0: array([71, 44, 73, 64, 43, 39, 41, 60, 29, 42, 52, 35])
1: array([30, 80, 52, 52, 63, 52, 46, 58, 75, 26, 49, 34])
2: array([27, 51, 59, 50, 68, 45, 58, 18, 42, 52, 30, 58])
3: array([55, 69, 43, 38, 48, 72, 57, 27, 52, 4, 52, 56])
4: array([42, 43, 42, 48, 48, 55, 44, 47, 51, 46, 69, 57])
5: array([85, 32, 38, 0, 29, 53, 74, 81, 46, 85, 39, 62])
6: array([67, 48, 49, 76, 30, 63, 22, 24, 48, 3, 35, 49])
7: array([85, 28, 41, 0, 40, 49, 75, 84, 44, 92, 24, 58])
8: array([22, 76, 54, 67, 56, 54, 47, 61, 68, 25, 41, 28])

array([60, 60, 41, 74, 52, 43, 3, 40, 64, 55, 64, 78]) -> 4 6 0
array([34, 50, 63, 46, 55, 69, 62, 38, 49, 60, 41, 66]) -> 2 4 3
array([51, 60, 62, 73, 57, 63, 33, 45, 54, 0, 39, 60]) -> 6 3 8
array([27, 57, 54, 80, 64, 26, 26, 30, 65, 17, 33, 54]) -> 8 1 2
array([14, 68, 62, 39, 55, 71, 66, 81, 57, 82, 61, 50]) -> 4 1 8
array([47, 41, 70, 66, 48, 62, 55, 31, 46, 0, 63, 82]) -> 3 6 4
array([63, 61, 31, 83, 48, 32, 13, 42, 61, 64, 63, 81]) -> 4 0 6
array([53, 18, 98, 69, 59, 32, 46, 26, 16, 77, 67, 54]) -> 0 2 4
array([66, 57, 40, 92, 50, 37, 13, 42, 59, 66, 67, 74]) -> 4 0 6
array([55, 46, 43, 13, 52, 48, 76, 81, 35, 41, 58, 28]) -> 4 5 0
array([63, 47, 42, 1, 48, 46, 79, 80, 34, 39, 60, 29]) -> 5 7 4
array([39, 62, 40, 44, 77, 71, 43, 41, 41, 89, 22, 72]) -> 2 4 1
array([26, 61, 48, 59, 35, 69, 55, 93, 57, 66, 83, 39]) -> 4 8 1
array([59, 55, 38, 84, 48, 39, 0, 39, 63, 58, 69, 82]) -> 4 6 0
array([53, 51, 63, 49, 46, 59, 41, 44, 42, 25, 57, 17]) -> 0 4 8
array([65, 52, 44, 81, 43, 28, 10, 46, 67, 66, 60, 80]) -> 4 0 6
array([58, 58, 44, 88, 50, 29, 6, 40, 66, 49, 62, 75]) -> 4 6 0
array([39, 52, 61, 70, 33, 64, 31, 60, 48, 43, 57, 38]) -> 4 0 8
